Each row is where one point has got to under a steady rotation. How many ticks took it there?
The counts run from 0 to 377.
[-32   7  -5  -9  10   5 -20  -6 -56 -23 -18   2 -28   1 -18 -14  -5  25
  17  26  51   2  32   4  -9 -44 -24 -27  19  -9  34 -39  32  24] => 204
[ 13  24  -6  -6  40 -10 -28  13 -53 -10 -21 -30 -29 -14 -47 -12 -10  17
  -2  29  53  -2   3  -8 -30 -22 -48  -6   4   7   4 -11  39  15] => 38
[-30 -12 -16 -14  12 -11 -27  -6 -36   5  -2  -3 -31  25 -53  -9  41  30
  14  37  52  -7  15   1 -18 -37 -17  16 -10 -37   5   9  28  15] => 61
[-35 -26 -27 -31  51   0  -3 -14  -3   1 -14 -30 -34 -20 -23  -4 -13  46
 -11  15  34   7   9  32 -22 -30 -36  -4 -11 -23  12 -32  43   5] => 364
[-27   0 -24  -8   9  -9 -33 -28 -12   1   2 -12 -31  -2 -87  25  -8  40
  -2  -2  20   3  12   6 -34   1 -33 -39   8 -18   0  -4  30  34] => 186
[  4  -4   3 -16 -22  -9   3   7 -46  12 -19 -52 -25  13  -6 -12 -17  -7
   4  25  23   0   6  32 -24 -38 -49 -57  -5   4  17 -23  33   2] => 339
[  9  -9  -6 -46   7 -25 -43 -10 -44   8 -31  -6 -29  12 -34  30  -7  11
 -13  14  26  10  -8   8 -23 -23 -27 -33 -10 -36  10 -39  41  -4] => 99
[-13  18  -8   2 -12   7   3 -11 -28  -1   9 -32 -24  18 -76  -9  13  33
  16   8   8 -10  23   3 -31  -8 -43 -40  23  -3 -11   0  42  50] => 188
[-15 -48 -37 -23 -20 -29 -33   3 -19 -29  15 -25 -16 -15 -10  17  24  30
  22   8  27   4 -14  24 -50 -22 -27 -32 -22 -31   0 -28  29   7] => 168
[-59 -19 -32  14  -4 -26 -11   0 -24 -25   9 -35 -32  -7  -7  -3  16  35
  12  27  45 -18  -2  32 -22 -44 -30  -7   5 -30  29  -7  16  -5] => 308
[ -6 -42 -36 -11 -26 -32   0  -9  -9 -10  -6 -31 -21  18 -42  -4  12   6
   7   6  21  18 -17   6 -34 -28 -20 -56 -24 -11  -2 -40  42   9] => 333
[ -5 -42 -22  -4  -3 -29 -36  18 -25 -13  18 -43 -26   1 -35  13  32  -4
  18  35  25   5  -1   2 -50  -6 -38 -20 -15 -38 -23 -19  23  13] => 170
[-24 -30 -33  -5  -3  -6 -21 -15  -7 -13   3 -26  -2 -18 -30 -14 -10  26
  43   4  25  -2   9  26 -51 -19 -39 -46  -1  10  22 -32  32  39] => 269
[ -4 -14 -12  -2  -2   2 -36  10 -37 -19  11 -10 -13 -14 -39 -10  -4  12
  17  26  32  33  11  -7 -35  -4 -41 -45  -6   7 -25 -43  21  47] => 273
[-20   1  -4   4  -3  14 -31  20 -30  -6  11 -32 -12 -13 -42  15  19   7
  15  18  16   0  39 -14 -39 -15 -43 -31  -3 -14  -3  -1  55  55] => 352
[-15 -30  -6 -23  -8  -8 -16  -6 -25  24   6 -16 -16  24 -58  -5  28  20
 -16  31   3   6   5   5 -14 -31 -30 -35 -17  18 -28 -35  38  33] => 193
[-24  -8  -6  -7  -7   5 -48   4 -12  -3   5 -18 -19 -28 -45  32   8   7
  12  14  15   9  32 -20 -35 -16 -31 -37  -8 -24   1  -6  51  45] => 351
[-10   1  -8 -18  14  -2 -16   9 -48  -5  -2  -3 -14 -14 -15 -29  -5  20
  28  10  27  26   1  10 -34  -8 -51 -48 -42 -15 -39 -40  27  38] => 31
[-42 -25 -23   4 -19  -2  -2 -20 -20 -35  12 -33 -18  12  -5 -33  24  38
  27  22  54  -1  15  11 -23 -45 -20  -9   7 -31  27  -1  33  20] => 64
[-47 -45 -18 -10 -26 -15  -3  11 -15  -8  12 -42 -30   7 -25   3   2  16
 -25   5   3  -8  25  29  -2 -29 -23 -55 -31 -31   4 -25  29   8] => 254
[ -2  -9   0 -31 -16 -14 -19   6 -42  12 -21 -33 -30   5  -9   4 -20   0
  -9  23  19   4   1  48 -14 -38 -39 -56 -14   7  25 -35  28  -1] => 340
[-25  14   1   1  -9   3 -12  40 -37  -3  16 -37 -17 -15 -22   8  23  18
  17  26  14  -5  41   4 -28 -15 -47 -29  -8  -5   0 -14  51  55] => 353
[-35 -23 -20 -21  41   6   2  12 -19   2  -5 -49 -23  -9 -28 -10  -2  40
 -19  16  17 -21  22  25 -25 -51 -29   4   0   4  22 -11  52  16] => 120
[-24 -22 -39 -28 -17 -30 -23  16 -27 -32  10 -23  -9  -8  -6  13  30  34
  27   6  24 -11  -7  44 -41 -16 -31 -25 -12 -22  13 -30  29  10] => 167
[-24 -16 -46 -18  28 -11 -16   5 -10 -14 -10 -23 -13  -6 -43  -1  15  17
   0  12  46  26 -17   1 -53 -33   0   9 -23 -19   0  -1  53   0] => 224
[-18 -23 -26 -21 -53  -4 -36 -12 -28 -38   4 -29 -18  -2 -34  18   6  45
 -15   6  18 -13 -12  27 -29 -46 -15 -25   7 -10  20   6  36  15] => 246
[-29 -20 -18 -17  36  17   0   7 -27  -9  -9 -44 -29 -22 -20 -22  -7  42
 -13   1  22 -17  29  10 -27 -47 -36  -2 -11 -13  16  -1  49  21] => 119
[-31 -17 -48 -31  24  -6 -16   2  -8 -24 -18 -15 -17 -13 -26  -3  10  38
  -6   1  41  22 -18  24 -45 -39   4   6 -38  -9   5 -11  47   1] => 223
[-11 -19  -2 -14   5   0  11  -9 -51  13 -14 -26 -25  19 -22 -44   3  21
   7  15  23 -20  12  -2  -8 -61 -39 -34 -31  -4  -8 -20  38  29] => 197
[-61  -7 -39   2  13   0  18 -23 -16 -17  -1 -11 -18  -2 -21 -17   9  56
  22   6  14  14  -3  18 -40 -33 -29 -27   5  -9  -2 -47  34  21] => 127
[ -3 -42 -18 -23  16   0 -38   5 -36 -15  -5 -37 -35 -14 -34  16 -27  22
 -50  18  12  23  -4  22 -31 -13 -40 -25  -3 -16 -13 -31  18  -5] => 177
[-50  -2  -7 -26  15  19 -45  31 -27   7   1 -16 -19 -12 -35   2  -4   4
 -15  41  39  44  14  27 -29 -20 -15  -8 -33   8 -18  -3  24  17] => 217
[-45   3 -12 -10  -4   7  -3  -5 -35   2  -4 -27 -23   3 -20 -39 -21  38
   3  39  42  20 -14  53 -10 -31 -45 -26 -20  28 -11 -17   4  15] => 135
[-45   4  13 -13   1  11 -22  -5 -13  37   3 -34 -31  13 -48  17  14  18
 -24  53  24  33  11  20 -14 -25 -39 -11 -11  -1 -23  -1  45  19] => 52
[-11 -14 -14   6   1 -13 -19  20 -47 -31  13 -42 -37 -11 -17  -8   3  14
  10  17  33   8  18  11 -26   6 -49 -45 -18 -51 -25 -18   9  22] => 172
[-17 -11  -2 -10  26  -5 -31  -8 -45  10 -21 -15 -28  20 -49 -12   0   0
   1  47  51  -1  33  -8 -13 -46 -19 -10  16  -7  20 -17  39  20] => 202
[-15  -3 -12 -13 -24   3   4 -30 -43  -4 -10 -33 -29   8   3 -16 -13  28
  -6  10  28  23 -35  38 -35 -36 -42 -37 -19 -31 -21   2  19 -10] => 237
[-21 -54  -5 -16  -1  10 -18   4 -18   4   7 -43 -36  21 -46  -4  -2 -10
 -26  23   1  16  43   9 -25 -31 -16 -46  -9 -29  -9 -17  36  15] => 256
[-24   4  17 -18  -8  20 -15 -13 -27  13  -2 -28 -27  13 -25 -19  18  11
   8  48  44  30  19   2 -18 -30 -43  -9 -28 -29 -27  14  49  34] => 297
